Rotation paths and how fast each direction turns (degrees per step)
Each turn is a multiple of 5 degrees from 10 to 175, or 0.
Each row of a path follows its step; steps can be skipped.
path 1
step 0: 0.97; -0.08; 2.43; 0.51; 0.21; -1.66; -2.84; 2.74; 2.02; 0.33; 0.75; -1.28; 0.98; -0.13; -1.37; 1.68; -0.33; 0.01; 0.54; -1.37; -0.12; 0.68; 1.39; -0.09; -0.86; -0.60; -1.14; -0.71; -0.26; 0.79; 2.22; 2.21; 0.38; -0.34; 0.51; -1.22; 1.51; -1.15; 1.69; 0.68; 0.92; 0.43; 1.11; -0.83; -2.71; -0.48; -0.08; 0.65; -0.46; 1.53; -1.59; 0.24; 2.00; -0.78; 0.60
step 1: 0.60; -0.62; 1.97; 0.50; 0.10; -2.62; -0.71; -0.02; 0.58; 0.77; -0.35; 0.64; 0.16; -2.00; -1.64; 0.27; -2.04; 2.19; 4.23; 2.05; -0.84; -0.14; 0.84; 0.48; -0.78; -0.51; 0.13; -0.15; -0.26; -2.24; 1.10; 2.16; 1.32; -0.86; 0.69; 0.79; 1.06; 0.12; -1.06; -2.17; -0.25; -1.94; -0.05; 0.15; 0.23; -0.08; 0.98; 0.39; -1.58; 0.10; 1.32; -0.34; 0.35; 0.36; -0.53
step 2: 1.07; -1.46; 1.41; 0.59; 0.41; 0.30; 0.89; 1.36; 1.47; 2.15; 0.21; 0.66; -0.20; 1.06; -0.19; 1.14; 1.26; -0.24; 2.11; -0.11; -0.96; 2.62; 1.94; 0.24; -1.43; 0.78; 0.43; -0.54; 0.59; -1.15; 1.12; 0.76; -0.71; -2.64; 1.71; -2.91; -0.83; 0.58; 1.48; -0.76; 0.36; 0.28; -0.70; -0.02; 0.18; -0.03; 2.20; 1.31; 0.02; 2.99; -0.69; 0.87; 1.65; -0.66; 0.48
step 3: -0.86; -0.17; 0.21; 0.89; -0.39; -1.23; -1.70; 0.42; 1.44; 0.69; -0.92; -0.44; -1.90; 1.20; 0.45; -1.78; -0.76; -1.27; 1.84; 0.00; 1.39; 0.71; 1.21; 0.40; -1.00; 1.82; 0.39; -0.44; 0.59; -1.16; 2.24; 2.31; 1.95; -2.04; 0.12; -1.41; 1.71; 1.18; -1.24; 0.10; 1.03; -3.39; -0.95; 0.24; -0.11; 0.68; -0.45; 1.59; -0.20; -0.03; 1.23; -1.77; -0.28; 1.97; 0.00
step 4: -0.71; -1.96; 0.10; 0.31; -1.73; 1.82; -0.83; 1.24; 1.27; 2.42; -1.43; 0.74; 1.27; 0.39; -1.23; 2.04; 0.55; 1.41; -0.17; -1.42; -0.11; -0.51; -1.58; 0.19; -0.62; -0.05; 1.19; -0.57; -1.27; -0.66; 0.51; 1.64; 0.47; -1.73; 3.62; -1.17; -0.80; -0.27; -1.45; 1.10; 0.03; -1.62; -0.83; -1.35; 0.21; 0.74; 1.33; 2.35; 0.15; 1.85; -0.01; -0.28; 0.57; 0.52; -1.38
step 5: 0.01; -0.23; 1.29; -0.59; -0.84; -1.27; -2.26; 0.58; 2.66; -0.36; -1.52; 0.22; -0.97; -1.02; -2.10; 0.26; 1.40; -0.58; 0.70; 0.44; -0.42; 1.09; 0.76; -1.26; 0.37; -1.25; 1.62; -1.41; 0.67; -0.14; 1.28; 2.73; 1.36; -0.48; -0.72; -2.17; -0.91; -0.45; -0.25; 1.96; 1.49; -0.43; -0.60; -0.75; -2.16; 1.69; -1.04; 0.07; 2.15; -0.38; 2.62; -0.30; 0.93; 0.87; 0.44
step 7: 0.22; -1.81; 2.14; 0.41; 1.01; -0.11; -1.64; -1.35; 1.83; -0.82; 0.97; 0.01; -1.77; -0.98; 0.02; 1.96; -0.48; 2.89; 1.32; 0.21; 0.75; 0.95; 2.76; -1.02; -1.58; -1.58; 2.01; -0.80; -0.80; -1.84; 2.02; -0.02; -0.13; -0.51; 0.42; -1.38; -0.66; 0.38; 0.26; 0.02; 0.42; -0.83; -0.83; 0.48; -1.35; 2.59; -0.31; 1.25; 0.22; 0.08; -0.27; 1.90; 0.97; -0.68; 1.10
step 10: 0.37; -0.73; 1.88; -0.34; -0.34; 0.55; 0.18; -0.05; 1.48; 0.95; -3.15; 2.13; -0.25; -1.07; -1.92; -0.03; -0.16; -0.81; 1.96; -0.65; -1.84; 1.96; 1.03; 1.35; 0.09; -1.29; 1.67; -2.15; -0.10; -0.69; 0.56; 1.66; -0.26; -1.23; 0.60; -1.04; -0.83; 0.86; -0.41; -0.29; 0.27; -2.81; -0.55; -0.03; 0.46; -2.59; -1.55; 0.47; -0.20; 1.69; 0.36; -1.63; 1.63; -0.20; 0.12
step 12: -1.05; 0.84; 1.96; 0.10; -1.61; 0.45; -2.30; -0.47; 1.24; 0.28; -1.94; -0.35; -0.07; -1.12; -0.97; 0.94; -1.70; 1.63; 2.73; 1.28; 0.58; 1.56; 0.96; -0.91; -0.67; -0.62; 0.80; -0.20; -1.78; -1.08; 1.14; 0.94; 1.74; -0.97; 3.21; -0.93; -0.46; -0.98; 0.85; 0.69; -0.06; -2.69; 0.11; -2.03; -0.59; -0.53; -0.19; 0.27; -1.03; -0.21; -0.91; -0.81; -1.11; 1.49; 0.49
step 13: -0.46; -0.52; 1.56; -0.99; -0.52; -1.14; -0.98; 0.15; 0.99; 1.92; 0.40; 0.00; -0.14; 0.41; -0.16; 0.44; 0.55; 0.40; 1.77; -0.92; -0.82; -0.66; 0.27; -1.95; -1.24; -1.52; 1.50; 0.30; 1.19; -1.70; -0.78; 2.79; 1.66; -0.47; 1.05; -2.98; 0.95; -0.80; -0.03; 1.18; 0.87; -0.06; 0.33; -0.12; -1.46; 1.08; 3.48; 0.03; 0.11; 2.35; 0.55; 1.00; 1.86; -1.86; 0.03
0.58; 0.22; -0.14; 0.18; -0.03; -0.66; 0.27; 0.32; 0.33; -0.13; -0.39; 0.34; 0.59; -0.46; -0.34; 0.10; 0.99; -0.10; 0.20; 0.50; -0.71; -0.06; 0.50; 0.16; 0.12; -0.51; -0.24; -0.18; 0.17; 0.09; -0.05; -0.23; -0.17; 0.04; 0.18; 0.67; 0.10; 0.13; -0.15; -0.39; 0.11; 0.11; -0.02; 0.36; 0.10; 0.47; -0.30; -0.46; 0.31; 0.20; 0.02; -0.31; 0.47; 0.11; -0.57  80
0.31; -0.50; -0.15; -0.10; -0.52; -0.42; -0.17; -0.01; -0.49; -0.31; -0.46; 0.13; -0.51; 0.07; -0.07; -0.25; 0.28; -0.53; -0.50; -0.30; -0.07; -0.52; -0.35; 0.20; 0.17; 0.51; 0.51; -0.49; -0.35; 0.53; 0.35; -0.30; -0.40; 0.18; 0.33; -0.24; -0.10; -0.47; 0.26; -0.30; 0.08; -0.66; 0.07; 0.80; -0.11; 0.23; 0.51; 0.32; -0.10; 0.14; 0.14; -0.43; 0.00; -0.18; -0.02  65
0.54; -0.34; 0.42; 0.29; 0.73; -0.22; 0.30; 0.35; -0.08; -0.24; 0.60; -0.22; -0.21; -0.17; -0.53; 0.03; -0.85; 0.43; -0.10; -0.25; -0.45; 0.32; -0.18; 0.57; -0.23; 0.00; -0.08; -0.48; -0.14; 0.53; 0.13; 0.06; -0.34; -0.30; -0.57; 0.70; 0.28; 0.40; 0.05; -0.42; -0.09; 0.01; 0.12; 0.44; -0.33; -0.34; 0.18; 0.18; -0.02; -0.18; -0.24; 0.32; 0.22; -0.17; 0.25  45
-0.33; 0.37; 0.19; -0.06; 0.26; 0.15; 0.27; 0.22; 0.36; 0.41; -0.15; 0.24; -0.01; -0.90; 0.03; -0.31; -0.15; 0.44; 0.11; -0.29; 0.21; -0.21; -0.13; -0.30; 0.01; 0.20; 0.46; 0.16; -0.04; -0.08; -0.66; -0.79; -0.61; -0.20; 0.28; -0.22; -0.34; 0.28; 0.17; -0.17; -0.21; -0.27; 0.01; -0.28; -0.17; 0.15; 0.13; 0.30; 0.01; -0.49; 0.55; -0.16; 1.10; -0.49; 0.11  130
0.08; -0.41; -0.16; 0.34; 0.21; -0.04; -0.61; -0.21; -0.01; -0.47; 0.22; 0.33; -0.18; 0.01; -0.20; 0.05; 0.02; -0.33; -0.43; -0.10; 0.71; -0.40; 0.32; 0.28; 0.47; -0.47; 0.44; 0.42; -0.08; -0.06; 0.17; -0.33; -0.08; 0.04; -0.32; 0.82; -0.74; -0.09; -0.30; 0.44; 0.02; -0.04; -0.23; -0.17; 0.24; 0.00; -0.56; 0.16; 0.15; 0.44; 0.31; 0.88; 0.40; -0.32; 0.09  35
0.22; 0.09; 0.65; 0.67; -0.30; 0.18; -0.05; 0.14; -0.13; 0.06; 0.55; -0.22; 0.13; -0.50; -0.05; -0.10; 0.53; -0.08; 0.16; -0.31; 0.45; 0.18; 0.14; 0.12; -0.28; -0.17; 0.17; 0.13; 0.28; 0.17; 0.68; -0.12; -0.19; -0.12; -0.28; -0.52; -0.40; -0.12; 0.60; -0.10; 0.48; -0.16; 0.34; 0.18; -0.17; 0.58; -0.87; -0.11; 0.03; -0.92; -0.02; 0.05; -0.55; 0.22; 0.08  160
-0.29; -0.17; -0.06; -0.16; -0.01; 0.52; 0.43; 0.05; 0.27; 0.62; -0.04; 0.12; 0.16; 0.56; 0.18; -0.17; 0.79; 0.21; -0.27; -0.39; 0.22; -0.10; 0.09; 0.34; -0.24; 0.26; -0.12; 0.01; 0.26; 0.37; -0.19; 0.29; -0.36; -0.11; -0.59; 0.19; 0.19; 0.70; -0.14; -0.03; -0.16; -0.87; -0.26; 0.39; 0.58; -0.29; -0.30; 0.57; 0.45; 0.25; 0.36; 0.00; -0.06; 0.71; 0.00  60
0.13; 0.17; 0.06; 0.15; 0.56; 0.33; -0.22; -0.70; 0.27; -0.80; 0.32; 0.47; 0.00; 0.13; -0.28; -0.33; 0.06; -0.08; 0.10; 0.07; -0.57; -0.02; -0.23; -0.67; 0.23; 0.04; -0.04; 0.16; 0.20; -0.35; 0.16; 0.16; 0.31; -0.17; -0.01; 0.10; 0.80; -0.46; 0.04; -0.37; -0.28; -0.31; 0.22; 0.08; 0.51; 0.38; -0.05; 0.69; 0.50; -0.50; 0.73; -0.05; -0.23; -0.24; 0.15  175
